Each path below is one point turned by a fixed rotation once a step. After each direction that follows a path, write how fast that rotation turns it, in degrees a step (0 if it stays still).
Each turn is a multiple of 5 degrees from 10 to 175, or 0.
Each row of a path follows its step; steps can be skipped.

step 0: [ -5   3  -4  -1 -15   2  35  28  11  -1 -23 -17 -19 -11  -9   5 -25 -11
   9 -16   7   4 -13 -13  14  13   0   6   1  -3  -5  20  -8 -17  12  29
  -2   8]
step 1: [-15  -5  -3   4  23  -1  12  16   2 -17 -15   2 -16  25   6  25 -18 -12
  18 -24   1  -1   1  17  15   7  14  -1   9  22 -21 -16 -20  -2   4  11
  -2  15]
step 2: [ -1 -11   5 -16   5   0  16  -6  13 -10 -36 -11 -11 -12   5  14  12 -29
  25 -18  -6  -4  -8   0  -6  -8 -16   0  15  14 -21  -6   8  -9  -4  27
  11 -19]
step 3: [ -9  24  13 -12  16  20  37  -8   3   9 -11 -19 -19 -16  -1  14 -11   4
  38 -16   8 -16  -7  -3   7   1  17   1   5  12   9 -10   5  -6  -6   1
   0   9]
step 4: [  4 -12 -11 -18  18  -6   5   8  11  15  -7  -8 -16 -12   5   7   2 -16
  31  -2  13 -13   7  38   1  11  19  26  14  18 -13  11  -4  12 -12   6
 -10  -3]
step 6: [-13   6  -8  -4  22  13  -4   8  18  12  -2   2 -15 -19  -4 -16 -11  20
  27  -4  -4  -2   4   6  26  13   3  20   3  15 -10  -2   8 -24   4  34
   4  20]
step 7: [ -7 -12  -4   2  -6   5  -8  27 -28  11 -11 -14  11  -2  14  -6 -11  -7
  30 -17  -1 -24  -4  24  -3   4  -8   6   0  27 -18   4  -4 -21   5  20
 -13   7]
step 8: [-10  15  -2   0  -5  -4  21  36  10   2 -11 -14   5 -12 -26   4   7 -26
  17   2 -20 -14   1 -11  10  25   7  -5   3  15 -17  -4   3 -18  15  20
   4   4]
step 10: [ 19  -8  -4 -17   5  -2  11  13  -6 -16 -33 -10 -10 -24   1  17   4   4
  23 -13  -5 -30  10   9 -10   3  -5 -14  -6   2 -25  -1  -4  13  12  28
  -3   0]
Directions:
[  0  -5   3   3  15   4  -5  -1   1   1  -2  -1  -1   3   1  -7   4  -7
 -10  -2   7   0   8   2   0  -2   6   2   7  -1  -4   3   3 -10  -4   0
  -5  -2] : 145
[ -2  -3  -6  -2  -1   4  10  -1  -2   0  -3   3   4   2  -5  -1  -5  -1
   1  -6   0   7   1   5   7 -13   1  -2  10  -6  -3   6   0   4   0  -6
  10   0] : 25
[ -7  -1  -1  -2  -2   0  -4   9  -1   5  -4  -9   6  10 -10   8   4   5
  -2   2   6  -2   4   0  -1  -1  -7   3  -3  -9   0  -3   0  -3  -4   5
   4   6] : 40

step 0: [ -5  -6  -8 -10 -15  15  11   5 -12 -12  -8  -2  25  -3   2 -21  14  -7
  22 -31  30  -2  15  -5   7  28 -22   9   1  -5  -9  -8 -13   3  25  -4
  18   3]
step 1: [ -1   7 -25  -8  -6 -16  -1   5   6 -17  22 -17  19   7  -2 -20 -11   9
  -6 -18  20 -17  -2   3  -8  22  11   0 -11  14 -17 -40   0 -12 -23 -11
  -3   5]
step 2: [ 23  17 -19 -18  24  20  15   7  10 -17  -9 -27  -3  -6  -1 -33  17  -2
   4   2   4 -14  13   1   2  20   4  13  25  -2  -5 -17  -3  15   7  11
  13  -1]
step 5: [  5   9  -3 -20  -4  19   0  13  -5  -4 -15 -10 -21  -3  11 -12  23  -2
  15 -31  -1  -8  15   0   5  31  -9  12  22  -4 -10  -4  -2  10  23  -7
  33  -4]
step 6: [-28   5 -12  -6 -19  -9  -5  -2 -15 -16  15   9  11  20 -10 -16   2   2
   8 -37  14   2   7  -1   1  22  -3   3  -9   5 -13 -31  -9  12  -8 -30
   1  -1]
step 7: [ 10   7 -17 -17  19   8   7 -10  15   1  11 -45   6  11   1 -16  15   1
   9 -16  23  -6   7   0   1  17  18  11   6  31  -4 -15  -3   4  -9   0
  19 -13]
step 8: [  5  -7 -26  -5   0  18  13   7  -5 -27 -13   2   2 -17  22 -25   3   1
  12 -21  16 -17   1  -7  -5  23 -14  19   1  -3 -17 -16   9  17  26 -17
   4   6]
step 10: [ 25  17  -2 -14   6  14  21  22  11   9  -6 -37   4 -12   4  -5   8  -3
   1 -12   3 -10  18   4   0  35  -8   4  22  12 -16 -17   7 -10   6   2
  22  -3]
step 11: [-12  21 -15 -12 -24  -2  -9  21 -18 -33  -1   3  -4  -3  -9 -19  -4   4
   2 -24  -5 -13   2  -5  -3  21 -20  14  14 -17 -24 -21  -5   7   9 -17
   1   6]
Directions:
[  5   2   0  -5  -2   1  -3  -4   6  -3   5  -4   3   3 -10   1   7  -4
   8   3   2   0   0   7   7  -5  -2   5   9   4   8   3  -7   4   2   9
  -2   0] : 145
[  0  -3  10   4   7  -2   7 -11  -4  -2   2   2   3  -2  -4   2  -4 -10
  -4   3  -2   5   1   4  -2  12  -5   0   2   0  -2  -3  -7   5  -1  -2
   1  -7] : 110
[  7   2   8   7  -2  -3   0  -1  -3   2   8 -10  -1   2   8   1  -3  -3
  -4   2  -1  -4   0   0   5   0  11  -1   4   5   4  -7  11   3   1   4
   5   0] : 130
[  0   3  -4  12  -8   8  -1   0   0  -9   2  -3   1   0   3  12   2  -4
   6   0   0  -2   3   7  -1  -3   3  -2  -8 -10  -8  -2  -4   4   0   1
   2  -2] : 135
[  8   7   7  -3   2  -3  -2   1   0   0   4   5  -3  -4  -5  -4   5  10
 -11  -2  -2  -3   0   3   3   0   5  -3  -5  -8  -3  -4 -10  -2   8   4
   0  -1] : 40
[  7  -3   3   1   0   4   8   9  -2   3  -1   5  -4  -3   0   1  -4  -4
   1 -10  -1  -1   0  12   3   2   2   1  -6   8   1  11   2   3   1   3
  -9   3] : 70
[ 4  0 -6  1 -8  4 -1 -2 10  6  6 -8 -1 -7 -7  7 -4 -1 -8 -5  2  2 -8 -7
 -5  2 -4 -2 -4  9 -3  1 -2 -6  1  2  1 -5] : 120

step 2: [ -4 -12 -25  -2 -21 -24 -10 -13  -2  16 -13  -3 -20  -1  13  -2  -2 -25
 -10   9 -34  16 -16  -1  18  23   5   0  19   3 -29  -7 -16 -11  27  -5
 -10 -18]
step 3: [  5 -12 -17  12 -10  18  11 -16 -31  21 -12  -2  18  -8   2 -19  24 -11
  -8  20 -34  -3   8 -16  -6  15   8 -14   1   1  -1 -12  30  15  -5  25
 -22  -8]
step 4: [  4  26   5  10 -20   7   0   7  -2   7  -2  -2   7 -12   4  -6  13 -31
 -44  -7 -23  33 -34  -6   7  15 -19   0  -5   8 -12  -4 -12  -2  10  16
  -1 -13]
step 5: [  1  14 -30  20 -27   8   4 -21   0  21 -27 -13  11  -3 -16   2  13   2
 -13  31 -34   5   5  -5  13  10  -2   4  -3  -5  18   3  17 -27  -1  -8
  19   3]
step 6: [-14  -3  19  -7 -39   2 -18 -23 -27  16 -26  -8 -17 -16  -3  -3   9 -31
 -29 -14 -19  -3  -7  -9  -6   7  10  10  -5  13  16  -9 -19   3   7  -2
 -10  -2]
step 7: [ 24  11 -14 -20 -19   2  14   7  -5  27 -13 -11  17   3  21  15   9  -8
 -27  24 -29  -4  13 -21  -3  19  18 -28   0  -8   3  10 -14 -17   7  -1
  -7  -8]
step 9: [  3 -13 -20  -8 -23  -1  20   8 -12   3  -1 -19  17 -27   2 -11  24 -15
 -18   5 -41  16   3 -12   3   9  12 -19   6  -3  14 -34  12  10  -9  14
  15  -4]
step 10: [ 13  12  10  15 -22  12 -12 -21 -12 -10 -23 -19  11   5   3   1  -4 -13
 -22  -7 -33  23 -35 -22 -11  15 -18 -12 -24  -9  -7  13   1  -3  -9  -3
   7 -12]
step 11: [  9   7 -18   0 -32  -6  14  -5   6  19 -17 -35   6 -16 -12  19  16  -4
 -17   8 -14   4   1 -20  16  27  20  37   0  11  12  -1   2 -12 -17   1
  10   4]
Directions:
[  6  -2   1   4  -1   4  -8  -5   7   2  -1   5  -3   2  -1   2  -2   1
  10   2  -4 -10  -5   6   2  13   6   4  -6   5   5  -2   7   0  -4   6
   0  -4] : 135
[  2   6  -8   4  -2   5  -5   4   6  -9  -4   2  -2   1  -3 -11   6  -5
   2  -7   4   9   8  -3   2   0   0  -5 -10   2   4  -1   2   1  -1   1
   6  -2] : 70
[ -2  -7  10   3   5  -2  -4   4  -7   1  -2  -1   0  -1   1   1  -1  -7
  -9  -1   2  -6   4   1  -2  -4   3 -13  -5   6   5 -10   6   6  -4   4
   0   1] : 120
[  3  -8  -5  -7   3   0  -1   1   4  -1   0   1  -6   2   5  -6  -1  -3
   2   3   3  -6   7  -7   4   1   8  -5   0   0  -3   0  -9  -1   5  -3
 -14  -7] : 65

step 0: [  9  15  14 -18 -15   3  -7 -24  28 -19  21  -8   2  -6  11 -15   3   0
  -9 -10  14 -10  25 -11  17   2  -1   2  25  16   7 -12   1 -21 -20  -7
 -37   7]
step 2: [-12  17 -22   9 -35   4 -23  -9  10 -19   4 -19 -15 -23   4  19   6  14
   8  -2 -17  -5 -21  -3  -4   6   2  10  13  12  -2   9 -24   4   1  35
  20  -6]
step 3: [ 15   3   7  -2 -19 -15  13 -13  18 -20  -5  -4  -5   7  19  25  11  -3
 -35  17 -21  -9  28  -2  -4 -10 -19   5  16  -6  10  15 -18  16  -6  10
  18 -21]
step 4: [ 35  -6 -15  -2 -16  -8  11  -1   4 -26  23  -3  21 -24   9  19 -11   0
 -14  -8   1  -5  19  29   1  15 -14   3   1   2   4 -14 -12   3 -27 -18
 -26   2]
step 5: [  4   1 -24 -34  -6   5   9 -29   9  14  22 -15   9 -22  17  -4  11   7
 -22 -10  13   7  -8   4   2   8   0  38  -3  10   8 -24  -1 -24   8  -3
   4  -2]
step 7: [ -5  23   2   7 -36 -28 -18 -15  27   6   1 -21   4   5   4   4  -9   3
 -20  -4   4 -33  13  -8   6   7  -4   4 -11  17  -4  11   2  38 -14   4
   7   1]
step 8: [ 14   4   8  -2 -14  -7  23 -51  -3 -11  13  20  11   6   2 -17  12  -6
  -9  14   2 -18  16  19  15  17 -13   4  -7  -4   3   2 -30  20 -15   4
 -10  13]
step 10: [ 12   5 -21 -25   8 -20 -18   6  -9  22   3  -5  25 -12  14   8  13  20
 -11   2  -5   0  -4  -8   8 -10   0   8 -12   5  19   1 -33   5   6  25
  40 -13]
step 11: [ 18  17  25  -8  -5  -7 -16   2  21  10  -5 -14  22   6  20  19   0   7
  -5  -4   6 -31  18  12  32 -18   7 -25   8  19  11  -9 -18   1 -11   1
  -7 -17]
Directions:
[-1 -6  0 -7  3 -6  3 -5  2  4 -4  1 -2  0  0 -9  5 -4 -9 -1 -7 -1  3 -9
 -2 -4 -9  5 -7 -5  5  0  8  2  6 -1  7 -5] : 160
[ -4 -10  -1   5   2   1   0  -1   2  -5  -1  -1  -6  -3  -1  -3  -5  -1
   1  12  -7  -8   4   6   2   4   0   3   4   8   3   3  -1   2   4  -2
   9  11] : 65
[ -1   2  -1  -6   1   2  -4  -1  -3   4  15   3  -2   1  -8   0  -2   0
   3   4  -1   8   6   0   3   0  -4   7   2  -6   5  -2   4  -6 -12  -4
   3   7] : 85
[ -6   0   2   3  -2  -4   5  -3 -11 -10  -3   6   1  -4  -5   9   2   1
   1  -3  -1   1  10   4  -8   1   2   0  -5  -4   4   2  -6  -2  -1   6
   7  -5] : 60
[  1   0 -11   3  -3  -9 -10   9  -4  -3   4  -3   7  -6  -5  -6  -4   3
   0  -6  -2  -1  -3  -2  -6   8   0   2  -6   0   0   1   4   7   1   0
   0   4] : 135
[  3   3   2  -1  -3   5  -2  -1  -8   1   7   3   3  -5  -4   1   6 -13
 -11  -4   1   0   1   5   2  -2  -2  -8   0  11  -1  10   4  -1   4  -1
  -1   4] : 95
[-13  -5   5   3   9   0   0  -1   1   1   2  -8   7   2   3   3   3   3
  -5  -6   2  -4   1  -4   2   8   5  -3  -3   6   8  -4   5  -8  -5  -3
  -1   1] : 60

step 0: [ -1  -1   6  -8   8   3  11   1   4   5 -24  23  21   7 -13 -20  12  -3
  -1  -3 -15   3 -32 -17   8 -12   8  10  22   8   5   0  -2  29  -6  26
  -3  13]
step 1: [ -7   6  14   8 -13  -7   1  -8  31 -10  -2   4 -10   3   0  13 -14  18
 -16 -21  11   5   0  21  12  21  13   9   4 -27  20   0  12  -2  -2 -31
  -6  -4]
step 3: [ -5 -13  -6 -14  21   2   7   8  11   4  18   8 -20   1  -4  27   3  -5
 -21  10   4  -6  19  14 -10 -12  -8  -2 -10 -40 -22 -10 -13  -2  16  -6
  -3  -5]
step 4: [  0   0  13  18 -16   4 -23  18 -29   1  10 -14 -13 -14   0  -2  -6   7
  24   3  -6  -1  14  -4  -9  -3 -11  -7 -21  33   4   3 -14 -22   1   8
   4 -12]
step 7: [ -1  19 -21  -8  -9   3  18 -12   2  -8   6  -5  36  13   9  -5   1 -16
   3 -13  -3 -12 -20  -8  -4   6   8  -9  24  17  -5  -4  35   7   3   1
   5  17]
step 8: [ -8 -17 -13  -6   8  10  13 -15  -1 -13 -28   0 -23  -5  14   0  -5  12
 -10  19  17   5   4  18  21   7  -1   6   2 -41 -15 -11  -2  -2   6 -14
   8   3]
step 9: [-16  11 -13  31 -30   6   0   4 -28  -1   6  -1  -8   5  -8  29   3   1
   3 -10  -5   4  -8   0 -20   1  -6 -21   4  22  -5  -6 -17   2  21   3
  14   3]
step 10: [ -1 -15   3 -14  30   0  -5  13  13 -10   2 -17  -4   2  -3  -6  18   4
  -5  16  -3  33   3 -19 -25  -3   5  11 -25 -20   1  -9 -19  20  -6   5
  -1   2]
step 11: [  2   7  25   6 -20 -19 -13  -5   6  23   2  27 -17  -3 -27  -5   3  14
  10  -8  -4 -11  -2   0  11  -4   4  -7  -3  16  15  19 -27  -1  -2   6
  -5 -21]
Directions:
[  8  -5   3  -3   6   0  -7   5   1  -4  10   7   2   0   0   1  -6   1
  -3   3  -2  -8   9   0  -1  -7  -4   3   1   6   0   1   7 -12   0   2
  -3  -2] : 40
[ -5   3   0   5   3  -4   3  -2   5  -5  -2  -8   3  -1   0  -7  -1 -10
  -3  -3  -5   3   3 -12  -2   3  -5  -2   3  10  -2  -9  -1  -7   4   5
   0   5] : 145
[  4  -6 -10  -1  -4   3  -7  -1   4  -4  -1  -1   6   2  -1   1  -6   6
   1  -9  -2  -5  -1  -1   8  10  -1   4   4  -4  -7   1  -2   0   6   0
  -7   9] : 60
[ -9  -3   0  13   0   4   0   3  -4  -4   1   1   0   6   0  -1   0  -1
  -2   3  -4  -3   0   2   3  -8   6   9 -14   2  -1  -1  -3   3  -2   2
  -6   9] : 70
[ 7 11 -4  3  2  6 -4 -2 -4 -9 -7 13  1  4 10 -4  0 -3 -3  2  5  3 -4  3
  0  2 -6 -5  0  0  2 -5  2  1 -5  1 -5  0] : 45

step 1: [  7   8 -20  14 -33 -21  -3  26  -1   2  -9   4  -3  -6  11  -6  -2 -21
   7   8 -18   1 -11   3   9  11 -21  14  10  -2 -12 -24  10  19  41  -7
  21 -19]
step 2: [  1  10 -15 -25 -16 -11 -21 -22 -19  -3 -20 -14  11 -18 -11 -23   4 -14
   0   0   8   8 -20   6  19  25   3   3   3  -1  -3 -39  18  -4  11  -9
  16  18]
step 3: [  0   9   7  25  14  -5  -8 -29 -16 -10  -1 -28   4 -25   7 -24  17  13
 -18  19 -11  -4  17 -13  -4   2  22  -4  -3 -18  -9 -31  10   6 -14 -15
  13  15]
step 4: [-15  21  10  20   6 -33   7   9  -8 -18   9 -15   6 -10   4  -6 -16  -2
 -10  10 -32 -13  27 -20  32 -27   1   2  13   2  -2  -8  -1  13   9 -18
   4 -19]
step 7: [ -4  -3  -3  -9  -4  -4 -11   9  -6  -4   0 -20 -25 -17  18 -43  -6 -17
   8  20 -20   7  15  14  -8 -15  -8 -12  -3  -4   6 -20   9  21  41  -1
   7  -1]
step 8: [ -5  -3   2   6 -34 -20   0   4 -13 -19 -17 -24 -10   0  -9 -14   5 -23
 -25  -8 -11   8   3  17  16  21 -17 -19   6  -8 -10 -17  23  25  -6 -25
  12  -1]
step 9: [ 13  20   2   6  -4 -22   6  -6 -27 -19  -7 -16   9 -10 -16  18   9  13
 -17  11   6  -3 -17 -29   4  13   0   7  10 -10 -31 -43  11   5   3  -5
  17  -3]
step 10: [  0   8  -9 -13  18 -31   0 -22 -20   0  10 -15  -6 -30  -4  -7 -15  16
  10  14 -19  -6   7 -31  12 -24   1  13  10 -14  20 -23   6 -12  11  -9
   5  18]
step 11: [ -2   0 -27  26  -2 -42  -7  -4   7   2   7   4  -9 -18  19  -8  -7  10
  -1  10 -27  -9  14  24  21  -6   8  -1   4 -17  12  14  16  11  -7 -32
  12   6]
Directions:
[ -2  -8  -2  -1  -8   5  -2   4   2   9   1  -5  -5   9   2  -4   0   0
  -5   4   8  -2   0   7  -1   2   3   3   1  -4   6 -11   2  -5   5   0
   0 -11] : 60
[  0   3   2  -4   7   0 -10   5   0   1  -3  11  -6   2  -3  -3  -4   1
  -5   1   0   2  -3  -2   5  -6   8   4  -1 -12   1   6  -2   6  -5  -1
  -1  -7] : 55
[ -5   4  -4   3   4  -7   4   1  -8   5   3  -1   2   7   1   9   0  -1
 -10  -3   5   5   2  -9  -2  -8  -4  -4 -10   1   3  -6  -2   0  -2  -4
  -6  -1] : 70
[  0   6   0   1 -10   6   0   9 -10  -3   2   6  -1   0  -1   5   1  -1
   1  -7  -5   2  -1   5   6   1  -2   1   1   1 -10   2   2 -10   0 -11
  -3  -7] : 100
[  2  -9  -1   0  -4  -2  -5  -8  -9   2   6   2  -4   0  -1   0  -2  -2
 -10   0   3   9   8   4   4   9  -1   2   4   1   3   8  -2  -1  -6   0
   2   8] : 130
[-7 -3  1 -1 10  6 -1 -5 -4 -1 -1  6 -7 -6  7 -2  1  5  0 -3  7  4 -4 -2
 -4 -4  4  1  8  0 -4 -7  6 -9  5 -3 -4  8] : 100
[-3 -1 -5 -4 -6  1  4  9 -5  3 -9  3 -6  3  2 -5 11 -1  0 10 -2  7 -3 -1
 -2 -3 -2 -2  1  7 -2  6  2  5 -1  7 -4  4] : 55
